Here are some points:
vec![0.27, 1.07, 0.92, 1.03, 0.58, 0.52, 1.23, 1.20, 0.83, 1.04, 0.71, 1.00, 1.18, 1.35, 1.00, 0.83]
vec![0.96, 1.12, 0.54, 0.68, 0.97, 1.16, 1.24, 0.86, 0.60, 0.81, 1.39, 1.01, 0.76, 1.26, 1.30, 0.91]
vec![1.11, 0.68, 1.39, 1.21, 1.38, 0.76, 0.34, 1.02, 1.33, 1.82, 1.21, 1.30, 1.28, 0.43, 0.12, 1.30]
vec![0.27, 1.08, 0.91, 1.02, 0.56, 0.50, 1.19, 1.19, 0.80, 1.01, 0.70, 1.02, 1.19, 1.35, 0.00, 0.00]
vec![0.26, 1.12, 0.88, 1.15, 0.77, 0.70, 0.83, 1.26, 0.69, 1.13, 1.25, 1.24, 1.18, 0.99, 1.11, 0.73]
vec![0.57, 1.07, 0.04, 0.64, 0.47, 1.33, 1.27, 0.48, 0.44, 0.50, 1.10, 0.98, 0.62, 1.39, 1.49, 0.88]
vec![0.63, 1.17, 0.47, 0.38, 0.81, 1.10, 1.17, 0.53, 0.90, 0.47, 1.18, 1.13, 0.81, 1.29, 1.70, 1.06]
vec![0.71, 0.84, 0.30, 1.10, 0.49, 1.27, 1.22, 1.09, 0.63, 0.58, 0.85, 0.69, 0.79, 1.06, 1.36, 0.71]
vec![0.31, 1.09, 0.94, 1.01, 0.61, 0.52, 1.21, 1.22, 0.84, 0.00, 0.00, 0.00, 0.00, 0.00, 0.00, 0.00]
vec![0.36, 1.17, 0.65, 1.08, 1.02, 0.87, 1.12, 0.78, 0.63, 0.91, 1.01, 1.23, 1.06, 1.27, 1.03, 1.00]
vec![1.70, 0.71, 1.35, 1.22, 1.69, 1.17, 0.97, 1.01, 1.36, 1.23, 1.07, 1.00, 1.02, 0.80, 0.32, 0.52]
vec![0.90, 1.05, 0.50, 0.65, 0.96, 1.18, 1.27, 0.88, 0.62, 0.81, 1.40, 1.02, 0.77, 1.26, 1.28, 0.87]
vec![1.20, 0.51, 1.20, 0.92, 1.43, 0.74, 0.88, 0.85, 1.80, 1.01, 1.30, 0.96, 1.35, 0.94, 0.48, 1.04]
vec![1.25, 0.65, 0.70, 1.39, 1.02, 1.50, 0.83, 1.23, 1.09, 1.16, 0.80, 0.73, 0.94, 0.89, 0.41, 0.75]
vec![0.31, 1.10, 0.98, 1.01, 0.61, 0.51, 1.18, 1.18, 0.84, 1.10, 0.77, 1.06, 1.19, 1.31, 0.91, 0.85]
vec![0.83, 1.37, 0.69, 0.54, 0.56, 1.02, 1.22, 0.73, 0.67, 0.75, 0.87, 0.99, 0.85, 1.26, 1.71, 1.23]
vec![0.27, 1.07, 0.93, 1.02, 0.55, 0.48, 1.16, 1.16, 0.78, 0.99, 0.70, 0.00, 0.00, 0.00, 0.00, 0.00]
vec![1.26, 0.55, 1.25, 0.94, 1.45, 0.77, 0.90, 0.88, 1.84, 1.04, 1.30, 0.93, 0.00, 0.00, 0.00, 0.00]
vec![0.80, 0.81, 0.84, 0.60, 0.81, 0.91, 1.23, 0.98, 1.15, 0.25, 0.92, 0.69, 1.06, 1.02, 1.58, 0.67]
vec![0.67, 0.90, 0.88, 0.87, 0.94, 1.36, 1.01, 0.68, 0.65, 0.84, 0.93, 0.85, 0.65, 1.16, 0.00, 0.00]
vec![1.29, 0.66, 0.74, 1.40, 1.09, 1.54, 0.80, 1.22, 1.13, 1.23, 0.78, 0.72, 0.92, 0.89, 0.27, 0.80]
vec![0.80, 1.35, 0.68, 0.51, 0.53, 1.02, 1.20, 0.70, 0.67, 0.76, 0.87, 0.99, 0.82, 1.23, 1.66, 1.21]
vec![0.91, 0.73, 1.06, 1.01, 0.86, 0.97, 0.99, 1.29, 0.78, 0.56, 0.99, 0.82, 0.74, 0.54, 1.36, 0.52]
vec![0.76, 1.26, 0.58, 0.46, 0.52, 1.02, 1.22, 0.66, 0.67, 0.75, 0.90, 1.02, 0.00, 0.00, 0.00, 0.00]
Here are 12 more points, each followed by its number:
vec![1.41, 0.84, 1.21, 1.12, 1.79, 1.03, 0.93, 0.80, 1.25, 1.25, 1.11, 1.29, 1.06, 0.87, 0.16, 0.88] 0
vec![0.27, 1.07, 0.49, 0.97, 0.69, 0.39, 1.11, 0.86, 1.00, 0.00, 0.00, 0.00, 0.00, 0.00, 0.00, 0.00] 1
vec![1.65, 1.20, 1.62, 1.33, 1.06, 0.87, 0.46, 1.24, 1.29, 0.00, 0.00, 0.00, 0.00, 0.00, 0.00, 0.00] 2
vec![1.30, 0.65, 0.72, 1.38, 1.12, 1.55, 0.84, 1.27, 1.19, 1.24, 0.80, 0.73, 0.93, 0.91, 0.32, 0.80] 3
vec![0.88, 0.89, 1.13, 1.11, 0.74, 1.00, 0.94, 1.27, 0.84, 0.00, 0.00, 0.00, 0.00, 0.00, 0.00, 0.00] 4
vec![1.19, 0.55, 1.20, 0.89, 1.41, 0.71, 0.85, 0.81, 1.77, 1.00, 0.00, 0.00, 0.00, 0.00, 0.00, 0.00] 5
vec![1.27, 0.74, 1.36, 1.23, 1.34, 0.90, 0.85, 0.78, 0.93, 1.60, 0.00, 0.00, 0.00, 0.00, 0.00, 0.00] 6
vec![1.24, 0.65, 1.59, 1.12, 1.52, 0.92, 0.78, 1.01, 1.25, 0.95, 1.23, 1.09, 0.94, 0.18, 0.58, 0.84] 7
vec![0.93, 1.24, 1.05, 0.90, 0.72, 1.00, 0.94, 1.11, 0.85, 0.89, 0.00, 0.00, 0.00, 0.00, 0.00, 0.00] 8
vec![0.74, 1.28, 0.61, 0.46, 0.52, 0.99, 1.19, 0.70, 0.68, 0.74, 0.89, 1.02, 0.85, 1.25, 1.66, 1.16] 9
vec![0.33, 1.01, 0.65, 1.31, 0.63, 0.80, 1.01, 1.15, 0.69, 0.85, 1.21, 1.23, 1.22, 1.13, 1.16, 0.50] 10
vec![0.90, 1.07, 0.55, 0.68, 0.95, 1.15, 1.26, 0.88, 0.60, 0.80, 1.41, 1.00, 0.80, 1.25, 1.30, 0.82] 11
Which two of these numbered points are nearest to each point below, ignoring the 3 directions in which the first points spread most? Their numbers follow each, nearest first.
vec![1.28, 0.50, 1.23, 0.89, 1.42, 0.73, 0.84, 0.83, 1.84, 1.06, 0.00, 0.00, 0.00, 0.00, 0.00, 0.00] > 5 1
vec![0.28, 1.00, 0.51, 0.89, 0.72, 0.38, 1.11, 0.90, 1.10, 0.00, 0.00, 0.00, 0.00, 0.00, 0.00, 0.00] > 1 5
vec![1.09, 0.88, 0.93, 0.84, 1.01, 0.96, 1.19, 1.22, 0.74, 0.00, 0.00, 0.00, 0.00, 0.00, 0.00, 0.00] > 4 8
vec![1.73, 1.23, 1.70, 1.36, 1.10, 0.92, 0.50, 1.23, 1.29, 1.49, 0.58, 0.81, 1.08, 0.67, 0.63, 1.48] > 8 2
vec![0.34, 1.06, 0.70, 1.38, 0.66, 0.83, 1.04, 1.15, 0.68, 0.82, 1.18, 1.19, 1.19, 1.09, 1.16, 0.52] > 10 11
vec![1.55, 0.39, 1.33, 0.97, 1.34, 0.91, 0.85, 0.90, 1.89, 0.79, 0.98, 0.68, 1.40, 0.72, 0.70, 0.83] > 1 4
vec![1.72, 1.23, 1.70, 1.36, 1.07, 0.89, 0.45, 1.19, 1.27, 1.52, 0.58, 0.80, 1.07, 0.65, 0.56, 1.47] > 8 9
vec![0.26, 1.08, 0.49, 1.01, 0.72, 0.43, 1.16, 0.92, 1.03, 0.58, 1.45, 1.05, 1.03, 0.00, 0.00, 0.00] > 10 11
vec![1.70, 1.22, 1.69, 1.37, 1.12, 0.92, 0.48, 1.21, 1.28, 1.48, 0.56, 0.78, 1.04, 0.61, 0.55, 1.44] > 8 9
vec![1.42, 0.83, 1.21, 1.12, 1.79, 1.00, 0.92, 0.75, 1.23, 1.23, 1.09, 1.24, 1.04, 0.84, 0.14, 0.86] > 0 11
vec![0.77, 1.32, 0.66, 0.49, 0.55, 1.06, 1.23, 0.70, 0.72, 0.80, 0.92, 1.05, 0.85, 1.24, 1.63, 1.21] > 9 0
vec![0.79, 1.33, 0.63, 0.46, 0.53, 1.02, 1.20, 0.67, 0.68, 0.77, 0.90, 1.02, 0.81, 1.26, 1.61, 1.24] > 9 0
vec![0.77, 0.71, 0.92, 0.93, 0.79, 1.00, 1.03, 1.28, 0.71, 0.54, 0.95, 0.83, 0.73, 0.00, 0.00, 0.00] > 10 11
vec![0.28, 1.20, 0.57, 1.09, 0.94, 0.86, 1.12, 0.78, 0.64, 0.85, 1.02, 1.19, 1.05, 1.28, 1.08, 0.00] > 10 11
vec![1.51, 0.53, 1.44, 1.38, 1.25, 1.11, 0.74, 0.74, 0.99, 1.53, 0.71, 0.00, 0.00, 0.00, 0.00, 0.00] > 6 8
vec![0.47, 1.05, 0.65, 1.23, 1.16, 0.47, 0.92, 0.79, 0.66, 0.84, 1.27, 1.41, 0.00, 0.00, 0.00, 0.00] > 10 11
vec![0.90, 1.06, 0.47, 0.61, 0.89, 1.13, 1.23, 0.87, 0.61, 0.80, 1.38, 0.99, 0.78, 1.25, 1.30, 0.85] > 11 0
vec![1.22, 0.51, 1.20, 0.89, 1.38, 0.70, 0.83, 0.82, 1.82, 1.04, 0.00, 0.00, 0.00, 0.00, 0.00, 0.00] > 5 1
vec![1.25, 0.59, 1.61, 1.12, 1.56, 0.95, 0.77, 0.99, 1.27, 0.96, 1.25, 1.14, 1.02, 0.19, 0.60, 0.85] > 7 9
vec![1.11, 0.87, 0.97, 0.90, 1.08, 0.98, 1.20, 1.21, 0.75, 0.00, 0.00, 0.00, 0.00, 0.00, 0.00, 0.00] > 4 8
vec![0.73, 0.89, 0.87, 0.87, 0.90, 1.30, 1.00, 0.71, 0.67, 0.00, 0.00, 0.00, 0.00, 0.00, 0.00, 0.00] > 4 1
vec![1.50, 0.40, 1.32, 0.97, 1.33, 0.94, 0.88, 0.96, 1.93, 0.85, 1.03, 0.71, 1.41, 0.72, 0.71, 0.80] > 1 9
vec![1.43, 0.86, 1.24, 1.11, 1.79, 0.99, 0.91, 0.77, 1.24, 1.26, 0.00, 0.00, 0.00, 0.00, 0.00, 0.00] > 6 8
vec![1.66, 1.23, 1.66, 1.37, 1.09, 0.92, 0.51, 1.24, 1.27, 1.47, 0.59, 0.77, 1.00, 0.60, 0.61, 1.39] > 8 9
vec![0.37, 1.07, 0.78, 1.37, 0.74, 0.90, 1.09, 1.20, 0.75, 0.00, 0.00, 0.00, 0.00, 0.00, 0.00, 0.00] > 4 1
vec![0.82, 1.33, 0.65, 0.50, 0.56, 1.02, 1.22, 0.71, 0.69, 0.77, 0.92, 1.03, 0.85, 1.28, 1.66, 1.21] > 9 0
vec![1.55, 0.41, 1.34, 0.97, 1.33, 0.93, 0.86, 0.91, 1.88, 0.78, 0.99, 0.71, 1.43, 0.76, 0.77, 0.85] > 1 4
vec![0.94, 1.09, 0.54, 0.70, 0.98, 1.18, 1.25, 0.84, 0.62, 0.79, 1.38, 1.01, 0.74, 1.21, 1.25, 0.89] > 11 0
vec![0.91, 1.06, 0.52, 0.69, 0.94, 1.14, 1.23, 0.84, 0.57, 0.77, 1.36, 0.96, 0.74, 1.21, 1.23, 0.82] > 11 0
vec![0.78, 1.32, 0.67, 0.50, 0.56, 1.04, 1.25, 0.73, 0.68, 0.75, 0.85, 0.97, 0.82, 1.24, 1.66, 1.19] > 9 8
vec![0.85, 0.82, 0.86, 0.60, 0.80, 0.90, 1.22, 1.00, 1.19, 0.30, 0.93, 0.67, 1.05, 1.00, 1.54, 0.00] > 10 7
vec![1.49, 0.44, 1.70, 1.30, 1.48, 0.97, 0.74, 1.19, 1.32, 0.86, 1.07, 0.93, 0.81, -0.08, 0.74, 0.68] > 7 4
vec![1.40, 0.85, 1.19, 1.10, 1.80, 1.01, 0.94, 0.79, 1.25, 1.21, 1.10, 1.26, 1.02, 0.85, 0.17, 0.87] > 0 11
vec![0.27, 1.07, 0.90, 1.01, 0.60, 0.52, 1.21, 1.23, 0.86, 0.00, 0.00, 0.00, 0.00, 0.00, 0.00, 0.00] > 1 4
vec![1.23, 0.63, 1.59, 1.14, 1.56, 0.96, 0.79, 1.02, 1.25, 0.93, 1.22, 1.12, 0.96, 0.19, 0.60, 0.84] > 7 9
vec![0.57, 1.16, 0.45, 0.36, 0.79, 1.12, 1.20, 0.56, 0.89, 0.45, 1.19, 1.12, 0.80, 1.27, 1.71, 0.00] > 10 11
vec![1.24, 0.65, 0.71, 1.40, 1.03, 1.51, 0.82, 1.24, 1.11, 1.16, 0.79, 0.72, 0.90, 0.86, 0.38, 0.75] > 3 8
vec![0.94, 1.11, 0.54, 0.68, 0.99, 1.24, 1.26, 0.82, 0.65, 0.87, 1.42, 1.08, 0.77, 1.28, 1.28, 0.96] > 11 0
vec![1.69, 1.19, 1.67, 1.33, 1.10, 0.89, 0.47, 1.20, 1.28, 1.50, 0.58, 0.80, 1.05, 0.62, 0.54, 1.42] > 8 9
vec![0.79, 1.32, 0.65, 0.51, 0.58, 1.06, 1.23, 0.70, 0.67, 0.74, 0.89, 1.03, 0.84, 1.28, 1.65, 1.21] > 9 0
vec![1.28, 0.66, 0.71, 1.38, 1.07, 1.51, 0.78, 1.25, 1.13, 1.19, 0.78, 0.71, 0.89, 0.86, 0.30, 0.78] > 3 8
vec![0.94, 1.08, 0.53, 0.66, 0.98, 1.21, 1.23, 0.81, 0.62, 0.81, 1.37, 1.03, 0.75, 1.24, 1.27, 0.93] > 11 0
vec![1.07, 0.85, 0.95, 0.86, 1.04, 0.99, 1.23, 1.24, 0.77, 0.77, 1.25, 0.74, 0.90, 1.02, 1.17, 0.37] > 11 10
vec![0.80, 1.32, 0.64, 0.50, 0.56, 1.03, 1.21, 0.68, 0.67, 0.76, 0.90, 1.04, 0.87, 1.29, 1.66, 1.24] > 9 0
